In the data rows, 128 means zero.
Some points:
[141  76 174  95 157  71  98  78  48 119 137  82 147 100 130  88 110 128
 144  55 146 163  67 127 117 158  61 231 128 179  82 174 186 154 120 105]
[100 106 131 114  43 203 110 182 124 193  49 113 123 205  76  61 166 101
 151 108 147 183 128  87 131 165  67 116 135 171 109 130 156 163 124  93]
[165 156 141  25  47 126 175 185 103 122  92  96 190  71 209 154 210  77
 112 148  79 106 201 131  69 116 176 199 107 138 149 185  30 170 151 196]
[183 170  74 150 111 148 127 137 151  10  60 105 125 169 124 121  74 164
  24 168 127 128 106  62  61 255 148 115 151 145 166 200 184 103 156 113]
[103 111 105 134 140  42 136 129 120 123 104 105 113 118 104 169 142 106
 148 123 159 114 141 112 144  90 134  84 182 165 156 176  88 116 124  65]
[138 185 209 178  86 153 115 172 149 188 117  87 106 106 217 148  84 145
  78 150 255 142 168 192 118 100  59 137 179  87 103 169  86  70 130 135]
[ 64 107 103 124 150 188  12 188 137  98 130 172 128  56 113 178 133  99
 193  95 177  89 152 134  10 145 109 120 131 108  84  98 144 130  86 189]
[113  89 129 136 149 106 148 152  99 153 133 131 163 140 139  91 104 124
 127 144 126 165 105 110  99 113 124 126 120  91  86 138  78 112 140 126]
[149 122 171 101  73  34 124 171 147 170 121 255 163 198 187 100  89  81
 107 177 134 129  81 156 118 153 117 131 110 116 153 116 118 134 166 101]
[106 193 208 143  83 113 167  94 133  62 101 100 148 155 179 103 193 162
 146  91 112 147  49 148 118 124 153  57 148 239 110 112 105  98  42 225]
[ 49 176 176 178 158 105  94 124 139 110  86  90 187 154 150 152 134 149
 145 117  83 181 125 120 137 107 169 177  80  91 153 103 136 127 113  61]
[107 150 100 102  92 134 130   0 106 170 138 123 162 142  93 239 100 133
 170 126 163 176 112 125 122 212 103 145 164  92 140  72  72  79 166 180]
[ 81  67 116  96 187 171 146 109  89 123  78 118  72 209 146 138 229 117
 159 211  80  67 143 109 170 122  75 118  95  87 133 163 173   2 121 170]
[141 186  95 127 206 155 122  76 177 134 140 147 124 147 120 133 109  27
 143 134  95 106 123 119 124  64  49 139 193 150 147 179 114 170 150 118]
[104 169 130 100 141 103 161 194 157  51 143 142  41  91 144 155  99 147
 120  67 117 131  97 114 229 198  38 154  89 109  57  87  86 136 166 144]
[ 71 123 106 132 134 170 143 132 106  94 146 109 189 113  98 149  79 160
 106 198 153  92 126  62 172  88 103 102  68 183  52 153  46 159 150 105]
[ 74 108  55 139 129 147 199  96 173 152 136 111 186 149  71  64 141 179
 116 118 153 129  75 168  81  90 171 128 124 100  51 186 161 139 178 171]
[169 170  68 108 145 133 131 168 161 142 221 117 180 172 155 141 173 156
 118  88 133  92 124 154 116 110 114 113 124 147  99 105 192 128 153 123]
[105 160 129 155 157 130 132 144 101 163  70 147 125 155 115 132  75 182
 138 139 109  43  58 179 113  98 107  86 109 141 181 109  93 199  51 134]
[181 114 139 132 183  79 194 149 121 149 156 155  77 176 136 156  88 110
 174 203 151 179 146 125  52 121 148 167 141 180  66  86 137 111  64 160]
[166 111 154 148  94 113  91  69 136 132 146 102 125 106 136  65 164  94
  75 137 143 113 100  76 128 109  96  97  78  83 109 136 130 125  64 119]
[136 131 174 153 130 121  94 119 108 160 116  75 191 180 132 147 187 139
 103 122  83 150 142  84 134 115 120 180 142 112 130  81 116 153  90  88]
[ 58 213  75  78  34 102 188 165  59 108 178 133  63 120  99 100  73 134
 117 138  83 186 188  73 105  24  97 127 173 100 149 125 200 146  75 144]
[100 125  93 162 144 113 122 125  48 142 202 180 119 153 142 139 216 177
  49 113 109 136 116 221 169 124 156 102 169 163 120 130 154 151 194 131]
[114 102 130  62 151 120  95 133 130 173 186  65 112 136 117  88  82 155
 154 124 101  67 162 154 138 150 111  91 156 121 138  93 129  69 133 167]
[ 77 107 158 104 108 112  98 142 105 168 139 141 140 127 120 104  91 139
 116 130 122 104 101 121 108 156 166 164 103 134 128 124  95  92 120 108]
[127 158 123  90 195  80 111 147 133 162 101 141 143 117 107  84 140 142
 133  70 138 173 123  66  96 120 117  94 110 138 159 140  75  48 164 107]
[120 174 159 186 142 101  96  75 142 147 180 160 121  76  97  52 210 104
  41 144 120 116 173  72 109 143 111  74  60 102 131  93 149 119 120 152]
[175  36  56 175 103 123  78  97 148  71  87  80  91 143 157 123  42  85
  60  66  55 149 142 196  93  41  89 137  87 183 177  76  70  80 164 143]
[ 66 109 176 136  95 111 123 141 184  65 108 167 114 141 154 133 135 115
 119 117 104  99 115 151 152 112  87 233 106  96 105 104 144  95 138 141]
[100  67 107  24 205 137 126  88 166  63 133  99  53 161 208  82 166 201
 110 139 212 132 128 103  97 129 144 132 193  57 200  52  76 255 146  76]
[135 101 114 137 154 111 115 204 136 136  96 180 103  98 143 195 149 138
 124 149 214 165 133 111 157 104 139 143  84 187 168 121 163 105 131 150]
[145 111  95 114  94  91 138 126 112 163 110 116  99 116  95 179 122 125
 137 117 143 107 118 102 153 139 120 104 120 147 159 137 106 138 101 133]
[125 139 141 106 151 142  65 123 176 134 163  56 109 144  70 113  81 113
  41 201 117 133 182 176 171 165 186 157 150 173 112  90 159 141  95 110]
[181  90 204  94  95 132  82 111 200 149  99 147  74  42 130 206 119 240
 145 187   0 158  73  91  93  80 141  64 182 131  42 146 178 128 203  70]
[113  79 117 142 102 137 207 125 193 159 119 119 123  99 136  99  68 126
 157  96 119  78 132 108 164 127 159 109 115 123 171 136 129 127 108 109]
[127 129  98 154 146  85 174 101 110 196  78  98 120  98 121 201 109 138
 132 116 133  80 149 112 142 169  96 107 130 149 166 118 152 195 136 164]
[170 116 135 202 123 118 163 147 120 146 110  93 158 135 156 128 185 148
 126  81 101 104 139 102 132 156 124 170 168  88 112 131 147 113  78  85]
[213 123 185 139 100 159  97 150 172  62 225 102 159 212  91 126 125 116
 202 112 134 120 130 118 168 124 138  86 112 109 185 156 147 162 189 165]
[104 120 191  78 206 146 164 119 145 107 176 111 176 104 165 171  93  81
 119 120  98 172 187 210 120 166 147  47  85 109 153 250 176 165  72 111]
[ 87  92 171 142 119 160 149  94 145 156 101 157 185  99 228  97  94  80
 158 128 122 144 157  84 177 119 141 143 135 173 148  77 200 130 189 152]
[113  92  87 146  85  48 106 121 176 126 112 121 121 124  80 194 154 115
 122 147 190 175 147 130 116 154 123 123  94  74 117 118 148 174 116 195]
[167 182  86 180 126 154 170 114 121 151 164 137  75 106 141 104 197 124
 177 129 123 157 128 172 125 168 165 125  75 150  75  79 108 142 139  85]
[165 136 157 140 131 174 215 193  91  90 132  83 180  40  26 137 173  39
  89 156 121 106  20 185 106 123 117 109 176  95 185  20 160  89 173  78]
[180 125 169 100 123 214 202  69 117 118 111 194 100 183  77 175 134 167
  97  24 153 103 203 167  85  66 159 124  64 120 107 112 140 113 137  42]
[119 101 116 149 160 154 120 129 215 146 149 164 116  90  61  84 148 124
 146 126  83 143 192 188 178 145 105 156 222 172 162 190  75 147 107 127]
[123 144 186 255 112 135 129 121  64  92 197  95  56 153 111  99 142 129
 201 140 131  83 135 102  79 151 193 149 126 131 184 185 125 167 243 140]
[ 90  74  91 131  93 183  89 129  68 104 124 158 106 101 151 164 120  54
 141 112 151 144 106 109 144 145 163  61 143  96 105 131  95 157  89 112]
[161 175 126  91 158  67  95 130  71  82  11 121 138 137  90  80 100  81
 168  98 149  45 186 138 187 126 215  96 179 117  35 110 145 131 156 130]
[152 138  45 173 138 132 117 118 123 145 129 144 139 123 180  92 102 130
 153 119  65 141 140 117 146 168 147  87 143  82  99 128 116 109  83  93]
[171 130  92 107  99 122 123  88  96  68 121 151 175  63 114  44 123 214
 219 210 149 132 175 196 155 123  78 139  85 139 179 129 116 117  90  81]
[173 207  46  68 125 182  75 112 164 185 178  86  91 131 164 133 144 100
 147 118 141 130  48 168 175 102 198 160  86 126 146 166 176  99 135  98]
[111 112 142 131 120 142 107 126 125 124 185 226 154 115 103 168 103 138
 111 114 175 106  93  65 134 124 187 210 172 147 141 145 120  80  62 142]
[207 125 155 141 183 180 121 186  71 155  84 182 131 111 103 132  87 166
 105 149 142 199 118 113 174  95 151 168 111  66 139 143 110 150 122 248]
Along one direction, these points spread out more than along any other. Take the direction at right angles to it along which they spread out most. Go by this last direction. For each point below, how far along it does it lie, from 0 to 99? The average is 50, and the first point in the table lies past the average. One standard deviation of the points above along it is 16.
[ 49 176 176 178 158 105  94 124 139 110  86  90 187 154 150 152 134 149
 145 117  83 181 125 120 137 107 169 177  80  91 153 103 136 127 113  61] --> 70
[165 136 157 140 131 174 215 193  91  90 132  83 180  40  26 137 173  39
  89 156 121 106  20 185 106 123 117 109 176  95 185  20 160  89 173  78] --> 74
[213 123 185 139 100 159  97 150 172  62 225 102 159 212  91 126 125 116
 202 112 134 120 130 118 168 124 138  86 112 109 185 156 147 162 189 165] --> 52
[170 116 135 202 123 118 163 147 120 146 110  93 158 135 156 128 185 148
 126  81 101 104 139 102 132 156 124 170 168  88 112 131 147 113  78  85] --> 73
[166 111 154 148  94 113  91  69 136 132 146 102 125 106 136  65 164  94
  75 137 143 113 100  76 128 109  96  97  78  83 109 136 130 125  64 119] --> 64
[ 77 107 158 104 108 112  98 142 105 168 139 141 140 127 120 104  91 139
 116 130 122 104 101 121 108 156 166 164 103 134 128 124  95  92 120 108] --> 58
[138 185 209 178  86 153 115 172 149 188 117  87 106 106 217 148  84 145
  78 150 255 142 168 192 118 100  59 137 179  87 103 169  86  70 130 135] --> 59
[152 138  45 173 138 132 117 118 123 145 129 144 139 123 180  92 102 130
 153 119  65 141 140 117 146 168 147  87 143  82  99 128 116 109  83  93] --> 42
[100 125  93 162 144 113 122 125  48 142 202 180 119 153 142 139 216 177
  49 113 109 136 116 221 169 124 156 102 169 163 120 130 154 151 194 131] --> 59
[181  90 204  94  95 132  82 111 200 149  99 147  74  42 130 206 119 240
 145 187   0 158  73  91  93  80 141  64 182 131  42 146 178 128 203  70] --> 48
